In the rows, 128 means zero.
Each row of M is roughly a mix of the hidden directions of one of several groups.
M:
[[132 107 193 141  99 132 150 125 175 141]
 [129 105 170 159 113 170 136 127 184 124]
 [180 160 175 118 135 148 145 149  95 118]
 [150 140 153 170 108 120  75 174 120 125]
 [137 179 151  69 113 103 144 154 135 131]
 [142 118 166 148 115 175 156 121 183 120]
 [127 161 112  74 122 138 165 145 174 146]
 [148 102 131 118  87 121 140 135  56 113]
 [130 109 173 163 109 124 106 129 186 153]
 [ 83  98  90 132 118  90  88  99 129 142]
 [ 88 116  72 138 109  90 150 109 109 107]
 [108 112  68 141 147 181 138 110 148 136]
 [141 104 116 182 138 180 166 128 142 114]
 [138 129 149 157 108 107  93 177  89  94]
 [151 162 156  87 111 138 104 164 138 172]
 [171 140 104 120 119 170 177 110  98 149]
 [110  90 158 149 117  77 113 113 175 132]
 [121 121 132  91 128  64 163  91 138 143]
 [136 125 113 116 142 174 181  97 161  98]
 [ 92 133 127 163 184 124 111 124 178 132]
 [148 134 182 113 152 122  84 153 124 169]
 [105 117  95 118 102  82 102  92  89 147]
 [118  77 103 170 153 154  96  98 125 139]
 [151 123 145 153 157 188 156 150 163 114]
 [132 151  76 123 149  92  86 137  88 129]
 [127 131 147 133 108  73  96 164  80 126]
 [130 177 156  79 111  99 146 161 145 119]
 [140 106 176 156 108 147 148 128 181 102]
 [132 138 161 109 106  54 119 134 101 127]
 [149 177 163  75 116 103 134 151 113 129]
 [ 96 130  64 127  93 109 161 112 123 108]
 [146 114 173 121 171 125  81 134 119 170]
 [156 118 150 103 165 147  88 118 135 182]
 [106 116 139 151 120  92  65 149 116 164]
 [190 169 138 159 121 132 104 148 158 124]
 [115  92 176 163 110 149 123 129 180 128]
 [161 151 192 106 105  99 118 154 115 128]
 [113 114 159 145 183 110  81 141 124 160]
 [ 92 106  81 113 161 158 140  86 147 135]
 [104 113  61 138 141 169 142 103 148 133]
 [137 138 173 119 165 126  82 151 141 172]
 [158 153 189 105 103  91 119 151 117 127]
 [126 132 169 177 114 114 145 159 128  76]
 [151  99 127 189 129 153 134 108  82 115]
 [108 149 139 136 176 131  99 134 185 158]
 [145 117 171 177 130 118 107 133  81  95]
 [147 144 177 113 153 141  87 158 141 170]
 [175 131 158 101  79 138 142 143  88 117]
 [108 153 105  68 103  84 122 120 128 154]
 [141 165  88 117 140 102  91 145  79 146]
 [ 95  84 166 140 115 113 127 108 176 154]
 [152 150 182  98 117  84 103 147 119 150]
 [142 164  70 105 152 124 122 131  79 118]
 [ 89  91 118 117 137  64 123  97 139 132]
 [105 100  73 158 144 172 148 107 132 111]
 [122 148  95  97 137  97 122 138  59 131]
 [165 127 146 102  75 138 141 148  77 120]
 [144 145 188 115 115  74 112 150 110 127]
 [103  99 138 155 127  87  81 120 165 156]
 [136 162  75  96 150 106 122 126  79 135]
 [165 151 140 134 121 190 162 144 130  95]
 [ 85 139  96 150 169 127 120 117 183 138]
 [ 92 111  99 112 116  81  84  98 113 148]
 [105 116  71 151 135 179 152 114 148 114]
 [174 123 143  93  80 144 140 134  82 128]
 [169 109 158 107 164 154  97 109 130 171]
 [105 109  72 154 145 170 149 103 148 113]
 [152 124 144 167 143 180 168 149 149 104]
 [ 95 123  85 144  80  88 157 109 118 122]
 [155 156 165 142 123 149 176 166 139  95]
 [171 164 174 107 143 157 152 161 129 119]
 [ 84  93 112  97 141  89 153  87 132 134]
 [143 123 143 174 137 172 171 151 152  97]
 [116 125 143 142 116  76  73 151 109 161]
 [123  99 182 145 106 157 155 123 176 123]
 [136 122 119 113 121 100  89  94  65 153]]

Here is one row from each group, named. Which group is each of the other rows in?
[131 139 126 154 120 112  70 174  85 124] : B
[155 166 151 100 131 156 174 162 157 122] : D
[144 146 103 114  73 155 174 125 132  95] : V

[159 152 149  81 134 116  98 118  79 154] : D
[137 146 189 127 114  77 117 158 109 115] : V
[158 142 156  94  78 123 128 162  86 135] : V
[101  96  73 159 143 157 149 100 126 107] : V
[ 94 152 137  87 108  67 107 142 144 124] : D
[142 163 139 108 121 149 185 162 166 116] : D
